128 stands for zero in the data rows.
Each pair is two rows. How far apart are they, by a hidden measure? 0 means very close, and 30 very far. Two or three weighted sums of its numbers give each row a place; it is the straight-line distance between the places.
[ 98 149 103 187 104  75 167  70 170 103 110 149  60 235  93 189 135 127
  62  97 128 120]
[121 139  82 142 105 107  98  79 166 255 120 123 142 179  96 170 142 133
 133 163 117  73] >> 4
[171 151 101 112 137 214  58 125 105 114 140 113 192  71 184 135 166 183
 176 148 132 138]
[ 94 162 152 155  28 165  94 118 157  87 173 138 136 155 248 166  99 125
  53 149  86 154] >> 13
[ 89 128  84 123 196 129  99 107 174  99 165 125 165 193  85 141 139 106
 123 173 110  56]
[119  93 118 230 128 131 142  92 152 173 105 108 107 126 117 166 120 119
 117 132 131  85] >> 5
[161  78 121 130 149  85 128 149  97 132 147 126 142 125  89 146 158 156
 175 148 122 122]
[166 158 175  50 108 126  53 218  74  92  99  87 197  67 156  74 112  96
 208  78 108 124] >> 26
[138 168 187 145  98 125 114 119 179 148 167 139 109 118 132 163 137 118
 101 125 116  95]
[173 111 152 194  63 184 151 185  76 143 147 119 221 118 166  75 115 195
 144 142 128 149] >> 23
[107 162 107 247 129 102 166  71 171  88 130 169  77 158  97 162 181 120
  53 117 127 108]
[146  87 153 186 103 157 191 108  48 154  88 153  75 112 112  68  67 125
  87  96 153 255] >> 11
[147  68 132 113 137  96 163 142  84  37  76  63  89  81  82 115  99 133
 126 118  93 135]
[124 104 138 128 107 140 103 202  72 129 147 105 158 107 163  58 200 153
 134 126 117 120] >> 7
[115 142 131  96 130 128 120 133 163  81 153 170  70 141 145 112 161 101
 144 150 109 109]
[121 140  86 170 114 159 180 118 123  93 156  89 106 148 144  97 124 255
 101 167 115  86] >> 16
[190  95 202 116  95 144 139 166  86 130 117  61 128 111 163  87 120 133
 121 119  95  95]
[ 44  72 126 138 107 118 174 117 147 120  82  28 101 141 127 176 121 136
 128 122 114  87] >> 5
[ 95 155 123 116 173 121 118 121 165 136 143 122 170 195 136 148  89 118
 153 151 159 143]
[135 171 128 102  85 133  98 142 102 121  55 130 149 131  95 138 179 132
 175 111  91 118] >> 17
[145 186  70 177 151 129 126 107 167 103 156 135 126 150  84 208 161 119
 113 181  98  74]
[152 121 108 112 134  66 146 128  89 126 113 106 106 113 146 141 155  83
 130 116 117  94] >> 9
[154 103  98 144 129  90 161 114 126 111  47 140  88 128 105  97 136  77
  94 109 119  90]
[ 88 142 129 169 130 133 102 148 142 118 157 134 170 100 161 104 147 129
 139 120 197 182] >> 10
[ 91 150  93  99 156  77 113 121 156 163 159 107 168 151 127 133 167 133
 149 165 142 160]
[119 107  94 104 147 115 125 125 138 137 168  91 154 120 125 117 124 122
 162 184 148 128] >> 3
[154 144  77 154  97 114 137 128 108 116 130 127 136  88  69 151 139 152
 143 128 114  64]
[145 123 105  82 154 142  77 144 131 138 147 113 153 109 136 129 140 135
 156 151 159  99] >> 7
[108 163 132 217 137 195 202  61 190 126 172 170  84 197 128 175 164 124
  97 153 153 137]
[139 106 134 111 109 104 120 159  99 163 115  77 188  93 161 119  87  77
 142 136 109  24] >> 10
[106  97 148 144 120 145 153 136 151 174 156 151 145 198 152 109  85 111
 124 125 125 126]
[149 111  63 113 212 134 130 174 170 143 166 153 180 126  99 132 181 161
 183 176  91 100] >> 1
[185 153 228 168  87 174 113 162  71 152  77 133  85 154 120  34  86 101
 196  12 126 204]
[138 167 180  77 140 124 111 174 103 164  86 104 145 106 137  84 106 150
 133 155 145 184] >> 24
[ 53 174 152 170 130  93 184  97 125 128 108 128  82 134 114 103  86 124
  74 146 112 255]
[138 140 166 101  89 128 132 167 106 162 106  99 143   0 112  98 113 161
 114  84 111 152] >> 12
[ 88 104 142 123 140  96  99 129 138 112  58 125  60 114 109 165  90  98
  59  92 154 158]
[129 106 165 147 119 146  86 139 126 129  96 100 181 123 157  82 157 162
 178 116 152 174] >> 8
[215 141  73 126 158  50 120  87 168  85 188 161  92 108  59 216 198 108
 105 183  70  52]
[ 86 173  98 102 169 138 111 149  98 142 170 107 157  91 107 140 145 136
 136 112  92 111] >> 19
[132 111 108  96 121 119 170  91 147 100 118 123 101 143 123 176 180 133
 164 154  94  80]
[138 104  92  85 159 117 124 126 160   0 135 104 143 164 100 150 140 100
 159 179  96 137] >> 9
[132  98 130  64 152 148 130 126 127  98 144 120 110 103 114 148 109  46
 128 120 127  69]
[146  90 101  61  96 113 119 130  77  89  86 100 156 109 131 132 118 140
 141 177 142  82] >> 21
[108 145 146  79 161  55  73 169 134 132 116 123 166 141 154 103 135 153
 138 127 115 140]
[ 99 155  72 107 175 111  96 102 185 101 140 134 133 194 128 162  83  90
 130 164 130 151] >> 10
[131 140 171 107 145 135  80  97  92 160  81 133 151 129 139 114 110  83
 143 119 169 147]
[100  75  93 174 141  86 142  78 172 120 126 109  64 177 113 153 176 118
  98  62 137 105] >> 7
[106  86 152 156 114 122 215 109 111 142  61 134 101 163 185 150  53  79
 172 180 225 200]
[134 125 181 145 129 142 134 124 117  94 107 142 115 148 195 127 118 116
 122 144 116 190] >> 10
[131 139 153 109 179  96  40 169 149 112  86 171 216 157 119 129 137 195
 140 119 165 206]
[ 61 191  96 140 177  48  67  96 183 150 141 139 168 176  98 131 130  97
 173 144 135 182] >> 20
[167  78 209 127 107 209 181 176  28 157  53 122  64 137 163  52  50 133
 103  53 128 162]
[107 135 136 181 133 106 138 106 129  89 190 173 116 108  94 144 113 171
  93 146  89 126] >> 13
[166 128  92 113  90 124 137 116 154 100 139 136  73 127 102 169 188 149
  94 139  93  56]
[ 59 100 180 128 137 140 135 167 124 132 131 106 164  94 189  85  46 109
 161 150 150 123] >> 17
[ 87 166 102 179 147 153 125  50 182 142 157 150 157 121 141 162 212 105
 128 221 152  98]
[151  51 206  94  86 164 144 161  73 149 111 136 116 103 141 109  99 153
  97  82 109 164] >> 9
[215  80 154 156  86 153 249 148  89 130  54  82  20  32 145 115 101 147
  78  32 109 107]
[129 134 114 167 101 195 130 107 138 119 143 200  92 133 126 113 132  81
 118 115 181 186] >> 9
[149 126 107 128 123 119  81 138 155 200 137 102 171 121  98 155 138 141
 135 152 130 149]
[196 116 104 129 113 128 156 160 102 117 162 108  83  73  89 141 144 162
 135 102  99  76] >> 12
[ 14 146  78  78 167 105 154  63 199 167 191 139 142 166 118 150 194 115
 146 209 134 121]
[133 100 153 168  88 160 151 113 120 149 141 136 136 112 138 100  81 167
 112  93 106 113] >> 5
[119  91  95 115 123 145 153  94 117 132 119 135 127 104 128 111 103 103
 121 153 113  87]
[135 161  91 165 189  78 145 103 180  42 156 131 174 250 132 155 139 131
 105 143  80 102] >> 8
[ 96 122 124 110 135 112  81 153  96 168 118 147 185  70 152 197  90 161
 186 128 110 119]
[146  55 171 125 165 167 164 143  67 180 113 115  99  91 166 120  95 222
  91  98  94 124] >> 10
[107 125 118 123 159 108 140 155  78 125 101 100  83 111 157 101  81 122
  99 110 129  98]
[ 83 113 150 107 120 139 161 110 134 112  88 144 127 181 131  97  47  75
 127  93 172 159] >> 4
[144 138  89 132 134 119 105  72 168 125 136 157 124  95  73 193 202 135
 104 144 104 108]
[144 173 129 145 119 114 124 137 145  55 157 151 156 126 116 160 153  70
 124 172 108  90] >> 4
[136 182 158 157 103 144 121 146 153 163 153 129 131 120 123 143 131 153
 145 122 123 100]
[180 125 116 192 189  88 146 101 162 119 167 112 130 135 112 178 140 146
  43 184 122 102] >> 21
[115 141  50 116 181  75  92  92 164 120 173 186 132 133  72 137 255 108
 145 192 120  49]
[190 131 160 138  98 141 168 129  91 185 117 121 127 108 121  96 123 149
 133 118 140 119] >> 5
[148 143 186 120 170 174 108 219 101 130 149 146 121 107 142 144  79 136
 149  91 197 191]
[ 81 198  98 149 137  76 167  79 140  69 142 192  91 164 110 122 164 124
  23  29 132 170] >> 13
[120  98 106  93 146 118 135 124 158 134 144 106 135 119  98 142 145 153
 120 117 116 108]
[ 73 111 140 131 135 100 157 108 139 139 164 122 196 115 140  98  71  86
  64 176 158 128] >> 11
[142 120  82 119 183  89 114 123 124 107 117 104 143 116 150 134  87 167
 150 135 203 168]
[158  92 108  85 147 230 114 162  50 153 152 106 211  86 166 111  92 148
 212 116 131 147] >> 12
[ 54 135 138 188 118 122 224 116  97 149 101 119  86 175 107 126 149 131
  83 104 114 164]
[142  83 188 115 103 159 153 132  81 136 100 147 117 103 144  73 109 201
 129  95 124 151] >> 9
[ 45 187  47 164 132 149 130  30 203  85 163 165 138 162  72 220 187 131
 144 153 113  87]
[ 58  79 166 125  69 132 214 158  94 151  74  80 113 144 156  59  28 144
  88 115 143 177] >> 19
[124 134 149  91 158 100  62 161 116  70 128  80 168 155 110 140 171  74
 141 122 151 143]
[ 98 150  88 125 150 118 145 107 209 141 124 128  91 147 110 172  99   5
  75 165 107 148] >> 11
[118 128 135 144 143  99 202  74 149 106 146 137 117 173  95 175 105 115
 103 174  66 135]
[159 181  91 125 193 146 137 106 189 158 217 152 167 119 171 141 111 161
 196 187  95  93] >> 11
[141  59  69 122 165 121 149 101 138 157 189 134 119 103 157  70 133 136
  67 128 101  76]
[141 159 167 132  76 126 151 143 116 112 136 130 130  87 127  99 136 138
 141 147  70 146] >> 12
[ 99 103  94  78 191  98 111  18 194 177 148 112 144 153 127 191 111 114
 100 197  99  90]
[168 177 140 207 130 167 186 133 108  94 172  96 106 114 139 114 102 199
 129 158  91 103] >> 5
[141 147 118 164 161 106 137  99 172  33 135 158 109 103 109 134 161 102
 108 143 116  89]
[124 130  96 123 129 167  91 175 102 136 142 118 159  83 163 123 118 163
 198 117 113 152] >> 16
[163 133 190  74 104 136  99 213  24 156  86  77 153  46 159  67  50 150
 189  80 187 174]
[123 109 139  84 147  86 105 112 138 128 120 138 124 144 117 125 176 123
 111 138 189 138] >> 16
[172 121 199 105  38 144  98 234  54 186 113 105 157 116 146  57  62 165
 119 103 151 210]
[104 139 125 186 130 140 167  83 159 152 202 152 168 146 137 101 138 113
 178 133  87 134] >> 23
[102 172  84 227 145  86 163  21 196 142 145 144  87 144 100 222 155 117
  64 134 121  83]
[114 132 120 170 190 123  74 147 113 130 107  96 167 127 116 127 165 148
 145 133 103  94] >> 5
[150 166 119 135  88 154 166 117 123 143 185 124 134 130 161 103 196 167
 127 131 106 154]
[119 170  72 172 158 134 142 118 196 152 116  96 154 138 113 139 189 107
 173 179  98  92] >> 10
[198 130  92 133 113 143 149 118 107  83  56 130  97 136 104 149 162 126
 108 125 120 113]
[137  66 166  31 110 159 115 207  37 246  95  74 176  39 196  86 114 145
 175 105 134 153] >> 8
[125 241  60 163 169  61 125  58 190 109 217 175 127 204 137 130 240 108
 145 221  88  54]
[122 140  81 141 214  85 114 120 163 109 122  95 117 142 122 170 144  84
 133 158 150  84] >> 6
[ 95 136  90 128 165  94 100 107 178 116  98  98 109 146  95 176 195 115
 113 163 127 107]
[ 91 120 166  83  92 159 111 128  80 143  59 107  85 149 203  93 103  74
 100  60 152 172] >> 13
[162 126 114 133 208 133 107 125 154 135 255 144 198  95 134 155 123 151
 166 208 163 117]
[ 85 135  79 125 167  95 134  59 174 122 154 142 113 129  98 213 180 106
  95 179 114 117] >> 18
[142 120 168 120 144 101 207 108 113 110 100  98  95 151 137  74  81  83
  21  81 166 142]
[190 108 106 117 115 121 126 142  96 144 169 120 204 101 137 125  91 106
 167 116  83  82] >> 8
[ 88 101 119  57 162 123  72 147 179 131 172 101 190 146 164 160 112 158
 199 133 180 134]
[110 143  71 167 125 133 185  25 233 120 197 152 107 189 119 180 127 112
  99 202 139 102] >> 8
[188  48 120 129  86 179 168 116  85 172 106 117 101  82  84 138 110 131
 119  72  80 153]
[ 87 128 130 189 129 130 159 147 131 125 123 143 111 105 140 108  92 130
 111 129 116 129] >> 12
[168 157 154 140 110 122 134 157 104 119 133 137 100 127 101 141 149 134
 182 128  96 104]
[158 184 119 134 164 163  81 117 153 113 185 162 162 153 158 157 156 154
 183 148 150 140] >> 4
[176 161 108 134 126 128 146 113 139 115 149 106 126  94 112  90 142 127
 147 164 115 102]
[109 154 136 116 132 132  99 140 155 179 150 146 160 150 126  88 157 123
 143 138 144 123] >> 3
[114 118 140 151  96 136 103 134 108 130 122 132 152 106 110 122 102 152
  60  84 141 111]
[147  69 132 114 105  97 131 149 116 149  73  94  89  88 118 122  92 162
  98   0 136  79] >> 10
[145 157  83 100 121  44 148  63 152 121 125 152 118 142 112 141 179 135
 109 162  76  91]
[137 148  80 198  93 159 196 120 142 144 159 186 122  93 118 132  94 135
 109 124 125 113] >> 4
[138  71 198 202  78 134 207 108  74 153  99 112  59 101 105  76  39 112
  65  82 139 157]
[136 107 105 225  95 111 255  53 156 100 134 172  43 144  88 147  97 111
  53 168  54 102] >> 11
[156 150  86 150 150  63  80 121 154 114 128 152 157 109  75 162 179 106
 138 132 163  83]
[ 74  94 148  57 152  99  54 221 113 119 128 102 181 110 156  94  77  94
 148 130 166 162] >> 9
[ 82 170 105  82 148 111 176  59 156 111 148 109 110 121 143 166 104 113
 125 152 195 141]
[ 66 173 134 110 147 121  82 139 140 107 104 115 137 100 100 127 140 142
 143 116 135 140] >> 10
[127 165  61 149 137  72 148  82 179 124 147 157 105 136 106 134 169  97
  56 191 173  94]
[211 113  77  84 142 200  61 147 110 109 168 136 140  93 119 171 163 167
 177 142  76  53] >> 15
[ 94 124 158 139 135  90 139 109 105 122 118 136  81 133 131  97 122 125
 113 113 112 144]
[157  94 129 148  92 168 109 140 127 120 184 106 115  10 155 115 135 133
 184 130  56 123] >> 6
[ 79  92 142 124  57 146 119 151 107 111  75 135 104 165 120 122  99 112
  42  75 173 165]
[117 185 153 153 120 174 124 168 122 157 149 124 181  99 163 141 120 144
 160  53 131 154] >> 24
[ 92 172 165 176 154  97 161  94 162 131 149 120 117 170 136 135 139  70
 104 167 146 128]
[167 112 108 113 130 131 105 161 113 169 178 112 147 119 143 107 128 137
 173 127 102  79] >> 8
[ 94 121 156 171  71 111 159 150  76 158  73 155  64  81 159  96  95 124
  88  70 104 134]
[101 164  71 169 156 100 161  67 166 134 162 201 102 182  84 181  80 127
 120 161 126  66] >> 10
[153  81 189 103  89 155  86 205  61 146  44 118 166 112 179  57 148 140
 147  75 173 152]
[117 107 137 131 126 120 155 155 178  87 132 140 125 136 204 132 116 116
 165 134 159 116] >> 6
[100 194 154 114 161 132 120 169 111 164 116  93 171 168 108  88 171 168
 167 106 153 117]
[209 176 107 163 131 114 172 101 118  77 210 163  72 108  87 198 165 175
 157 146  78 124] >> 8
[ 86 156  94  38 159 117  50 168 156 136 195  98 223 153 163  88 176 156
 174 169 158 104]
[102 143  93 162 173 113 137  76 150 135 163 148  68 114  73 141 143  77
  56 129  68  64] >> 24
[190 119 228 255  56 183 197  99  51 140  83 107  91 104 156  40  43 103
 115  77 149 211]
[174 132 104 159 129 121 161  76 151 109 128 163  10 110 112 193 255 168
  69 134 119  98] >> 11
[ 92 127 106 123 111 128 130 114 148 173 132 113 112 214 128 149 149 136
 138 115 149 148]
[147  91 169 138  77 152 132 177 104 125 176  98 181 111 169  77  75 185
 150 116 164 150] >> 16
[ 73 112 143   8 149 115  71 177 118 124 132  52 169  92  85 133 179 131
 147 137 140 114]
[ 86 170  68 127 122  90 150  77 190  90 174 141 111 149  70 210 157 155
  78 196 122  80] >> 7
[134 102 163  80 106 145 154 188  97  76  90 131 129 127 141 109 189 179
 201 102 135 164]
[107  99 203 134 118 135 174 160  37 160  59 133  96 116 177   7  48 120
 107  68 190 207] >> 14
[ 98 141  84 211 133  87 199  10 222 118 102 147  17 162  32 195 119 134
  59 156 115  78]
[146 138  90 142 164 126 157  96 145 117 116 157  67 178 103 181 168 117
  99 127 125  71] >> 2
[109 113 164 169 123 172 153 155 117 116  81 132  92 145  93  91 102 156
 112  62 139 172]
[118 155 143 164 118 139 182 103 119 130 104 164  71 145 125 112  71 104
  93  81  84 144] >> 11
[216  92 120 146 169 181 156 145 132 131 164 136 133 101 134 104  75 153
 147 105 116  97]
[ 98 110 155  76 113 166 108 186 135 132 124 107 153 143 153  51  98 170
 132 126 152 156] >> 12
[174 101 135  94 106 108  72 238  99 151 157 143 183  87 156 128 120 162
 138 138 148 136]
[123  80  38 116  85 105 158  78 128  80 135 111  89  93 123 142 117 146
 117 136 126  58] >> 15
[133 143  94 146 111 123 153 170 165 127 149  87 145 157 146 132 126 135
 168 180 115  80]
[124 188  79  87 165 139  84 143 158 215 218  91 217  91 130 251 135 148
 198 178  97  99] >> 12
[129  78 132  78 108 115 110 123 150  92 123  99 106 125 133 111 100 121
 123  60 148  53]
[139  36 157  99  93 182 137 143  75 197 125  99 189  52 162  70  78 142
 163 152 145 134] >> 16
[148 155 186 126 103 173 111 198  97 116 123 143 155 107 150  84 108 155
 228  94 129 162]
[ 42 117 179 107 131 112  61 174  53 139 146 147 172 177 148  77 154  86
 137 103 170 198] >> 10
[148  73 169  97 116 146  99 181  47 148 136 127 159  80 161  89 123 136
 154  88  95 103]
[155 111 151 163 133  51 179 155  95 177 107 139 171  91 138  97 117 162
 149 130 126 107] >> 11
[ 95 144 166 191  92 119 192  82 162 105 109 156  95 237  77 125 138  69
  82 115 124 174]
[108 123 178 131 170 149  89 135 125 157 135 143 189 168 114  94 115 123
 160  95 111 159] >> 11
[112 134 164  80 149 157 116 154 130 144  70 122 124 116 151  88 120 128
  93 106 134 174]
[130 114 151 131 112 125 106 167  84 183  77 106 130 140 103  97 120 164
 133  92 163 177] >> 7
[128 188  78 129 111  98 139 122 162 139 163 109 127 123 141 181 171 110
 137 128  86 102]
[191 120  93   5 130 153  65 191 102 105 146 110 191  97 158 113 127 142
 167 133  81 120] >> 13
[110 132 164 133 150 133 107 175 127 151  70 121 106 125 147 116 139  91
  98 114 165 135]
[166 129 150 116 194 122 109 116 179  62 120 178 133 146  88 154 159 132
  73 141 139 156] >> 13
[ 89 128 100 149 127  81 128 113 133 108 103 153  89 151  74 174 162 114
  56 105 105 120]
[178 103 127  60 146 148  34 143 132 151 138 114 248 159 200 133 106 118
 185 132 217 170] >> 15
[128 124 127  78  72 130 102 133 119 128  98 113 127 120 117 124 142 130
 134 129 165 114]
[119 137  31 154 169  43 161   8 222 100 168 156  30 255  79 234 255  84
 118 176  94  76] >> 5
[142 118 125 158 171 166 124 110 194 135  81 164 114 137 106 130 130  94
 133 140 125 116]
[ 64 183  72 120 118  86 116  73 185 118 129 131  98 171  80 158 158  96
 116 141  93  89] >> 8
[114  49 103  99 115 123  81 150 124 136 118 108 130  94 121 131 131 139
 160 137 152 126]
[128 159 151 103 127 114  96 173 107 163 138  62 189 195 196  93 128 134
 151  80 131 159] >> 11
[ 87 180 124 167 141 124 159  60 188  66 158 205  76 149  65 134 147 102
  55 151 138 112]
[133 157 160 151 104 130 161  71 108 141 107 143  98 126 166 135 125 147
  86 119 162  90] >> 1
[150 116  76 122 144 152 143 149 119 118 134  82 141 106 142 123 177 107
 135 132 123  60]
[124  85 134 157 126 158 164 101 119 154 140  62 141 138 156 132 124  77
 167 125 108 126] >> 4
[139 164  51 157 176  77 123  93 216 135 176 159 114 151 115 165 190 120
  90 186  86 106]
[157 109  67  48 152 133  80 129 167 114 156 124 169  90 130 143 168 131
 182 166 120  59] >> 6
[126  76 133 166 109 180 135 148 125 154  82 126 142 104 182 104 125  63
 139  83 135 160]
[191  68 173 110  81 124 145 175  44 142  72 106  66 100 185 119 141 140
  81  96 130 122] >> 15
[114 110 129 144 124 178 170 147 107 114 170 159 121 128 134 134 136 111
 115 100 134 135]
[162  98 137  90 131 148  99 137  86 144   8 119  99 104  42 110  78 154
 133  93 136 121] >> 10
[ 58  75  96 172 158 134 176  85 135 120 114 132  77 147 132 175 135 106
  79 121   0 147]
[133 135 117 137 122 128   5 162 121 145 129 112 142 159 147 104  76 140
 153   0 118 163] >> 11
[ 84 164 122 133 159  53 149  91 171  93 117 158 109 186  74 133 137  94
   0  99 132 162]
[143 131  93 142  98 115 104  77 122 124  97 156 210 116 119 137 122  55
  84 188  89  46] >> 5
[103 174 151 114 152 150  62 149 134 100 116 105 138 138 138 154 152 131
 151 119 136 166]
[134 187 135 167  97 122 137  97 174 112 163 141 143 170 125 148 108 111
 123 181 109  57] >> 9
[131 119 112  86 154 159 134 124 198  61 158 168 134  75 119 106 138 108
 127 118 112  70]
[109 100 186 171  93 255 157  90  86 125 106 151  14  74 131  21  66 117
 142  81  79 163] >> 26
[200 131  75 153 106 137 156 136 145 138 127 111  92 153  58 157 110 123
  90 114 101  98]
[106 151 120 130 162 102 125 126 159 136 140 150 176 144 126 164 180 113
 134 146 237 119] >> 27
[139  78 192 156  29 139 187 177  64 152  82 115  87  85 172  56  92 255
 125  63 158 196]
[155 123 154 110 145 133  83 191 107 139 125 109 153 127 172 122  98 151
 141 184 142 181] >> 5
[ 49  78 130 165 162 116 157 116 152 170 127 125 124 147 125 124  74 139
 150 139 121 140]
[150  88 177 124 128 162 125 184 110 119 141 128 161 111 160 107 102  92
 134 113 140 138] >> 5
[134 176 122  88 164 142  48 144 124 125 198 106 179 131 126 122 148 175
 149 159 137 128]
[132 171  47 139 173 105  57 110 194 115 183 130 145 150  54 205 173 108
 216 184 121  82] >> 8
[109 170  76 128 137  89 128  92 182 121 155 143 127 122  86 196 200 125
 188 207 101  57]
[146 126  95 175 102 171 187 129  95 138 138 163 125 124 141 116  98 129
 125 122  72 109] >> 9
[135 156 114 174 128 134 183 107 146  74 107 155 131 155 121 133 128 101
 149 121 125 149]
[108 126 104  82 143 108  79 105 131 143 140 145 180 130 168 159 181 107
 125 147 133  79] >> 8
[220 138 124  85 155 159  79 156 145 180 132  98 150 126 157 168 139 127
 179 129 113 117]
[152 135 105 231  87 131 188  81 133  89 143 104  81 122 120 113 149 109
  46 101  86 116] >> 4
[134 177 114  53 113 124  90 136 132 124 126 135 184 163 141  94 149 132
 145  64 146 129]
[113 125 155 168 114 143 145 181 135 126 106 200 110 150 123 112 101 167
 137 118 160 161] >> 14
[105 133 157 187 112 139 172 103 116 136 164 139 107 154 124  82 107 146
 119  92 111 148]
[114 159  87 100 176  63 118  99 182  74 148 117 103 175  82 204 181  97
 122 175 158 154] >> 12
[113  76 149 124  85 159 169 149  92 144 136 183 100 104 134 124  56 116
 134  46 116 122]
[104 144 101 145 133 126  41 170 140 131 190 116 218 206 156 144 134 149
 208 158 131 162] >> 24
[160 128 141 134  68 143 181 132  69 156 112 179  90  86 100 112 186 110
 114 127 106 134]
[144 150 117  77 186  95 118  98 173 103 102 144 114 143  78 224 192  61
 122 135  84  99] >> 9
[ 99 118 114  73 142 134  92 138 116 148  62 121  93  85 103 107 140 136
 132 120 115 130]
[191 117  75 127 109 155 120 110 145 131  61 148 146  98 109 140 157 152
  84 107 129  68] >> 10
[ 79 173 129 204  99 117 187  74 163 114 146 139  69 228  90  97 177  80
 100 112 110  97]
[128 137 115 128  84 128  48 145 105  72 166 115 144 158 133 130 153 139
 185 139 111 134] >> 14
[120 109 167  97 147 255 117 157 103 130 114  88 167 143 141 136  84 118
 124  73 142 126]
[189 108  99 106 143 206  78 133 113 141 169  90 153 108 140 137 124 128
 172 196 107  66] >> 12
[ 81  77 176 130 180 124 155 127 164 125  85 120  85 128 140  99  75  89
 118 105 168 174]
[126 159 150 137 128  71 137 144 145 143  52 154  89 159  78 167 135 108
  77  98 156 167] >> 9
[ 73 109 176 122 150  99 100 110 156 147  72 133  76 169 133 110 122 135
  42 108 196 202]
[ 95  86 177  40 105 156  54 149  73 140  75 122 131 149 170 108  75 153
  99  69 173 177] >> 7
[153 131 151  83 134 160 100 140  63 127 107 148 140  81 138  94 137 147
 169 148 110 134]
[158 117 101  85 101 155 110 142 119 187 242  90 168  49 142 142 126 139
 184 167 105  59] >> 8
[173 120  90 132 162 112 152 166 157 153 159 128 180 104 151 164 112 119
 142 175  99  68]
[131 156  94 127 126 135 122 143 133  85 129 143 159 121  79 130 168 112
 157 181  99 118] >> 10
[144  98 147 140 118 110 137 167  94 159 132 169 145 108 102 108 101 162
 155  98 135 134]
[171 168  74 117 190  86 127 109 119  52 181 109 108 157  78 135 180 114
 133 156 104 103] >> 8
[106 136 116  68 113 113 129 115 176 168  95 136 153 152 132 143 131 141
 125 143  99  76]
[147 143 145  81 165  99  60 162 105 111 111  64 167  57 154  98 142  70
 190 107 180 131] >> 19
[138 145  99  95 100 130 110 150 113 114 143 125 218  55 119 159 167 149
 146 170 105 107]
[122 159 138 155  95 129  72 140 122 114 100 155 115 105 155 159  73 134
 162 146 123 127] >> 13
[129 139 155 121 133 125 120 148 133 113 174 124 176 141 162 123  89 149
 182 132 125 143]
[144 107 116 117 100 153 146  94 116  95  84  98  53 111 108 101 116  91
  93  65 134 101] >> 16
[114 160 131 120 110 146  67 143 139 146 135 182 162 139 135 122 177 163
 179 181 138 178]
[168 136 127 132 129 116 236 113 146 119 159 164   9 135  98 128 116 130
  62  93  98 125] >> 13
[102 141 132 196 120 141 189  96 118 138 142 134  72 143 138 113  62 121
 111 127 117  75]
[148 172  35  83 167  83  81 100 185 103 198 124 106 114  73 181 236 105
 134 185 152  43] >> 11
[124 115 147  72 141 168 135 151 121 141 118 166 111 133 146  88 113 132
 125 112 190 126]
[157 156 143 165 106 148  93 127 127  97 145 115 153 191 124  89 165 112
 132 120 134 188] >> 17
[214  96 148 108 102 170 141 101  44 140 136 120  73 104 166  35  86 138
 151  76 112 151]
[129 155  99 159 139  92 139  95 161  64 155 143 115 132 122 162 153 128
 107 195 102 161] >> 16
[ 92 135 255 161 100 194 133 158  72 163  44 149 108 123 115  54 117 118
  98  27 247 205]
[102 139 104 127 109  75 120 100 175 123 175 140 196 164 155 127  77  96
 148 217 144 150] >> 27
[130 114  93 132 147 141 166 119 153 154 161 121 101 134 165 174 129 142
 136 162 125  64]
[ 51 116  66 171 178  89 136  51 177 123 255 188 146 187  75 169 174 124
 120 255 132  64] >> 15
[111 183 190 145 129 190  95 191  78 129  68 139 161 184 250  79 103 151
 145  29 150 143]
[191  84 142 124 132 134 144 124 101 109 105  88  81  88 110 171 147 128
 113  92 101 104] >> 15
[ 60 145 121 120 143 119 111 143 144 110  65 115 144 137  99 147 162 122
 121  95 144 139]
[146  63 138  99 107 177  97 221 109 141 159  62 201   0 121  92 106 161
 184  96 121 169] >> 12
[ 83 241  81 180 165  79 140  51 207 110 165 165  89 179 127 221 176 152
  98 146  65 113]
[137 124 168 113  55 148 130 117 154  97  99 128 150 131  76 130 109 127
 166 123 123  90] >> 15
